rotation steps, each row followed by its count of steps
The counts run from 0 to 801.
[121 153 172 112 162 203 127 133 129 136 145 151  82 140 152 165 107 133
 130 138 103 128 120 109 136 130  88 150 119 135 165 105 157 112 151]	166
[121 135 127 111 142 179  92 183 167 114 151 128 107 137 160 121  94 123
  76 151  93 117 145 162 157 167 135 133 146 115 102 102 149 107 135]	499
[125 174 130  71 115 113  89 159 124 193 118 159 118 123 121 123 121 132
 112  96 134  93 128 145 139 130  93 180 127 142 137  80 106 136 170]	24
[125 147 133  82 173 135 131 175 144 146 104 128  97 150 168 123 129 123
 131 111  92  99 109 169 140 101  86 155 107 122 128  88  84 131 139]	9
[137 144 152 115 106 156  71 145 155 130 157 132  79 150 187 124 134 131
 109 127 112  98 149 154 101 161  81 117 155  96 109 123 108 129 171]	246
[135 177 140  85 154 200 107 169 127 139 147 122 104 105 143 151  95  94
 108 170 111 105 129 158 136 134 147 150 130 103 139 114 129 128 133]	539
[146  98 132 157 159 165  91 156 187 143 138 105 109 105 129 134 153 108
 110 159 167 101 149 148 121 147 109 152 146  90 104 118 158 117 179]	473
[164 127 123  81 140 149 120 158 174 149 132  87 119 118 137 131 122 129
 163 147 180 101 141 134 111 141  96 141 123  66 143 109 131 109 167]	686
[105 117 105  93 169 170 118 150 147 137 101 123 121 117  99 123  89 116
 138 130 142 107 102 172 168 137 111 189 114 140 141  79 157 154 157]	709
[138 130 113 103 119 133 109 189 149 168 110 110 122 135 154 117 117 125
  81 128  91 102 136 127 152 109 103 138 110  89  94  71 141 103 161]	128
[149 151 152 113 154 159 117 131 120 162 151 144  71 154 173 157 130  96
 103 165 123  94 133 102 120 124 104 141  88  89 137 112 150 122 137]	534
[121 188 134  63 144 142 125 169 135 141 138 147  93 123 157 124 115 152
 121 127 112 108 131 139 138 178 109 177 149 143 116  78  84 116 148]	12
[167 161 143 108 129 131 108 141 147 155 150  94 118 128  96 138 122 101
 157 141 199 105 150 137 162 134  90 134 107 111 162 135 155 106 178]	306
[158 119 156  89 187 120 142 168 147 128 133 104  97 160 201 129 117 120
 146 130 106 113 125 129 157 104 100 151 121 127 100  98 102  89 143]	387
[164 109 125 105 159 148 117 125 147 142 127 148  43 134 134 147 107 131
 148 157 151  80 125 117 150 146  89 163  91 137 123 111 152 111  95]	322
[161 124 144  73 142 126 115 160 148 151 137 146 109 171 193 143 123 149
 125 112 109 103 125 106 106 127  80 124 136 118 147  93 108 101 153]	401
[118 117  98 118 185 159 107 137 175 139  78 136 133 154 133 130 118 131
 108 109 130 114 106 143 139 152  80 142 118 130 163  78 171 117 170]	721
[148 103 114  95 166 150 126 197 191 151 142 169 115 126 118 157 125 161
 112 122 148 117 147 132 116 169 106 163 131 147 115 102 146  97 127]	448
[172  93 151 140 103 137  94 153 174 146 163 121  84 128 141 142 134 135
 136 128 152  96 150 117 137 131  80 139 139 117 107 128 162  80 154]	466
[150 121 121  82 121 144  78 114 142 165 129 135  85 148 114 146  90 114
 149 120 164  92 119 146 131 115  82 141  84 108 169 131 161 143 142]	309
[126 154 151  76 136 156  82 119 151 151 138 146 129 105 110 140 116 119
 154 131 168 129 130 162 108 132 103 168 153 132 165 117 114 153 196]	39
[143 157 145  74 123 170 127 188 114 151 148 126  95 135 137 156  88 122
 136  95 126  92 112 115 169 148  97 148 126 152 141 119 132  84 110]	557
[142  91 149 109 142 168 134 175 168 116 153 109 132 162 125 150 128 143
 153  80 164 137 132 138 137 160  74 161 153 142 146 118 153 100 177]	451
[150 108 151  92 151 144 121 149 121 121 157 156  85 171 204 146 100 112
 101 108 100 113 114  99 147 147 116 159 152 155 109  95 132  97 133]	769
[168 146 124  75 106 123 115 194 160 165 139 101 104 142 114 134 107 136
 145 124 148  92 150 147 167 120  80 128  86 108 131 119 142  86 132]	294
[143 169 124 119 119 154 108 157 173 163 117 108  83 114 124 118 149 151
 131 143 150  89 157 127 126 156  71 146 108  83 127 100 132 111 170]	300
[122 146 154  96 153 186  97 136 128 166 126 128 108 126 145 153  92 101
 116 164 105 109 118 148 130  79 108 139 105  92 172 100 158 148 158]	154
[135 126 130  96 152 176 135 138 156 129 136  97  97  93 115 127 114 132
 164 163 174  97 123 136 139 160 113 205 137  98 127  94 138 147 162]	697
[150 165 149 108  98 128 116 129 151 151 147 120  85 170 137 119 121 152
 143 141 145 116 158 115 138 144  64 136 113 110 143  97 152  94 189]	678
[137 127 116 142 147 132  83 125 154 151 117 132 126 115 138 124 133 115
 107 116 177  74 123 100 135 182 117 164 168 125 117  79 159  96 181]	736
[148 157 160 113 142 162  76 128 143 166 113 144 101 139 142 160 128 127
 131 108 135  92 132 136 119 114  51 105 121 123 181 139 149 108 157]	573
[157 141 151  74 171 167 125 175 131 171 147 137 117 119 127 177  83  93
 121 155 132 115 132 128 155  96 129 151 103 132 160 121 159  97 125]	161
[131 156 111  60 144 142 128 190 136 155 149 155  90 143 112 124  97 112
 102 139 127 117 147 181 148 156 132 179  91 119 115  94 121 139 119]	276
[147 146 146  55 138 157 125 186 154 125 162 107 108 167 125 142  84 124
 142 130 122 136 146 194 152 121 105 119  97 127 156 130 130 122 138]	280
[152 134 156  84 154 160 114 154 132 155 139  83 156 129 131 146 102  78
 139 144 151 119 122 143 133 100 127 130 124  78 160 118 145 122 185]	147
[139 130 158  92 129 122 127 151 130 122 155  96  75 160 156 111 104 102
 158 139 119 128 136 180 173 103 102 175 108 120  94 110 109 136 161]	651
[143 168 169  98 147 186 142 140 123 135 171 124  71 157 166 165 100 117
 136 144 124 109 133 104 158 146  99 146 119 124 157 120 140  99 134]	545
